In the data rows, 500 means zero.
Every row has a hidden score. In each pair, how much higher is the second row's than the first's? 15 means about the same, 30 much higher and 0 much lower. The score is a weighted sum of the row's numbers plus the product of two more (or one squared), each taken from its middle value.
[481 328 070 379 730 387 473 593 334 687]
[576 797 488 397 689 361 759 701 672 610] ~ 11
[269 321 625 641 549 700 402 574 442 538]
[573 454 654 453 552 539 532 343 574 390] ~ 13
[395 637 469 601 390 340 487 595 510 489]
[333 247 459 511 538 675 257 518 333 456] ~ 12
[723 427 000 307 771 528 674 559 293 714]
[557 331 408 627 471 636 399 163 515 377] ~ 10
[420 550 665 575 373 416 440 625 635 531]
[230 535 494 651 602 581 326 830 369 601] ~ 11
[743 492 299 377 652 287 585 450 377 712]
[294 657 568 721 285 511 582 595 645 540] ~ 17
[613 347 590 605 444 709 532 387 463 399]
[000 295 496 634 858 520 000 999 351 571] ~ 17
[413 359 606 520 644 764 308 559 432 525]
[571 447 489 634 581 544 350 395 505 484] ~ 19
[361 612 814 525 358 460 451 670 553 313]
[596 472 513 469 525 426 489 548 529 445] ~ 14
[365 465 795 469 332 610 366 422 475 253]
[666 612 262 371 904 359 515 603 391 844] ~ 21
[667 608 355 451 443 389 680 404 431 412]
[289 671 529 767 273 405 693 629 619 619] ~ 23
[363 321 512 625 491 723 306 611 384 643]
[403 392 407 491 556 584 327 567 587 364] ~ 16
[566 708 439 206 588 217 489 451 537 448]
[463 594 385 497 515 522 516 567 478 428] ~ 17
[506 587 521 419 546 527 534 544 611 613]
[562 569 393 357 495 318 590 325 553 559] ~ 18
[375 618 846 537 273 391 590 702 491 416]
[682 726 325 245 470 143 494 524 621 387] ~ 12
[212 617 834 451 230 535 487 581 439 371]
[570 331 163 382 597 370 468 414 315 535] ~ 16
[434 484 542 527 498 674 513 479 565 373]
[381 565 559 567 495 578 582 496 546 630] ~ 14
[182 554 476 469 679 416 296 799 417 608]
[506 630 696 607 246 475 595 639 803 380] ~ 24
[529 490 521 347 553 366 521 425 604 437]
[561 384 336 371 618 539 418 566 460 487] ~ 14
[644 668 608 322 559 322 679 661 447 473]
[402 956 913 538 467 315 639 678 744 391] ~ 14
[742 294 020 393 848 367 426 513 385 698]
[287 288 640 753 686 832 589 591 333 542] ~ 10
[635 498 521 524 488 529 696 465 440 714]
[359 561 552 502 391 347 477 512 438 553] ~ 16
[337 597 393 400 758 484 434 664 409 431]
[675 675 406 239 567 367 593 719 400 901] ~ 22
[511 347 390 182 776 523 411 486 429 243]
[612 317 713 620 480 864 598 176 444 595] ~ 21
[361 257 633 607 686 835 260 589 462 533]
[478 472 276 487 609 459 638 464 536 563] ~ 18
[529 920 896 661 426 219 670 573 999 561]
[474 483 546 582 504 380 596 427 476 542] ~ 9
[278 840 362 311 658 010 459 804 433 348]
[453 420 664 477 548 531 538 586 535 366] ~ 13
[439 562 606 389 370 434 731 635 396 499]
[497 647 726 819 586 545 598 208 999 449] ~ 24
[277 119 475 170 493 738 273 595 000 366]
[492 617 427 365 462 268 435 629 503 505] ~ 14
[384 408 569 806 269 558 435 344 717 289]
[420 356 572 346 267 566 287 531 163 301] ~ 5
[545 355 463 401 368 660 370 279 569 474]
[793 252 610 552 310 639 618 127 595 494] ~ 18
[417 034 206 587 656 783 223 198 347 334]
[889 552 460 570 341 661 946 368 400 674] ~ 28
[307 640 510 590 283 444 549 665 587 557]
[521 497 747 554 383 613 591 440 550 558] ~ 8
[334 646 773 705 302 498 529 694 618 491]
[284 408 699 746 680 646 436 472 433 619] ~ 10
[599 621 552 352 456 426 765 410 482 321]
[456 449 636 431 496 508 480 505 414 422] ~ 15
[436 502 418 491 591 517 463 545 537 476]
[665 101 091 506 685 597 354 128 315 399] ~ 22
[602 470 295 313 765 374 504 711 237 589]
[665 398 681 489 526 639 626 346 613 584] ~ 6
[332 406 439 546 560 588 422 662 417 589]
[508 508 631 501 572 379 406 400 458 475] ~ 16
[302 433 890 695 322 631 521 391 679 181]
[595 238 082 399 750 543 407 525 271 727] ~ 5
[605 496 140 353 669 433 483 519 285 619]
[390 520 390 431 525 445 377 588 524 549] ~ 7
[753 465 131 476 863 386 528 309 523 613]
[485 519 445 580 470 533 626 347 755 600] ~ 16
[538 450 422 640 458 677 615 505 315 557]
[466 562 470 506 577 483 447 409 582 539] ~ 8
[236 640 532 784 255 442 602 505 629 707]
[693 277 436 219 745 476 515 481 392 294] ~ 4
[630 391 447 404 484 421 366 399 442 276]
[533 656 655 714 468 554 545 356 973 262] ~ 19
[316 563 530 400 526 460 486 721 499 583]
[571 482 433 725 586 600 611 472 748 588] ~ 18
[428 647 502 685 249 399 606 452 633 626]
[445 329 648 637 433 599 496 407 467 514] ~ 12
[398 486 456 661 524 531 376 627 433 451]
[498 542 488 458 453 524 454 331 527 591] ~ 11
[362 628 469 473 596 309 253 739 450 242]
[671 858 373 181 510 125 599 565 587 425] ~ 12
[718 534 381 447 429 346 752 305 578 441]
[688 435 413 522 583 477 446 509 389 491] ~ 22
[648 357 341 562 384 696 677 328 401 671]
[720 426 657 544 395 404 686 255 573 505] ~ 14
[458 526 371 639 496 535 561 610 506 539]
[446 516 510 394 424 399 447 725 554 592] ~ 14
[481 563 530 560 334 463 499 539 689 633]
[306 478 481 633 459 579 216 620 609 547] ~ 15
[400 449 377 334 449 548 470 641 242 335]
[396 588 613 665 425 346 490 416 557 637] ~ 17
[488 153 209 378 552 552 166 681 161 539]
[812 722 601 351 474 324 828 269 621 399] ~ 10
[536 523 566 228 590 401 549 580 405 652]
[455 298 341 358 476 591 448 394 265 519] ~ 18
[543 707 324 297 582 262 760 492 574 420]
[408 569 599 648 417 415 536 595 610 701] ~ 19
[439 494 356 446 523 451 607 422 522 595]
[333 671 453 833 178 424 681 562 659 521] ~ 29
[684 267 447 261 830 465 394 525 369 376]
[566 555 295 621 709 433 626 335 796 556] ~ 16
[549 469 576 554 427 474 600 645 536 605]
[517 424 510 328 501 474 477 571 463 402] ~ 13
[392 686 818 725 470 511 692 386 907 302]
[459 159 350 292 307 594 271 556 248 365] ~ 3
[751 328 450 376 584 580 331 398 363 268]
[605 575 422 528 654 312 581 457 455 486] ~ 4
[350 698 597 704 165 452 585 547 610 596]
[474 359 371 288 364 483 435 582 109 525] ~ 16
[408 518 545 443 496 501 446 546 468 462]
[509 365 565 572 450 680 522 547 323 602] ~ 19
[733 494 416 466 405 462 487 377 613 440]
[580 420 325 379 655 450 524 612 313 586] ~ 15
[490 549 566 546 436 480 549 427 548 453]
[390 658 636 686 353 420 535 546 579 672] ~ 16
[482 524 380 567 417 544 536 551 506 478]
[529 328 162 296 485 576 421 545 166 599] ~ 21
[564 496 347 801 742 540 581 500 756 588]
[254 098 599 880 603 999 159 533 386 649] ~ 13
[416 443 506 624 526 543 596 572 435 419]
[595 334 456 128 774 575 339 349 409 167] ~ 13
[504 490 298 487 478 582 519 609 474 460]
[563 434 681 494 659 609 593 517 470 443] ~ 14
[547 148 181 135 554 572 416 674 000 761]
[489 346 497 524 533 602 276 481 504 468] ~ 7
[414 554 529 508 376 442 523 545 556 458]
[538 526 516 518 611 560 338 581 405 480] ~ 19
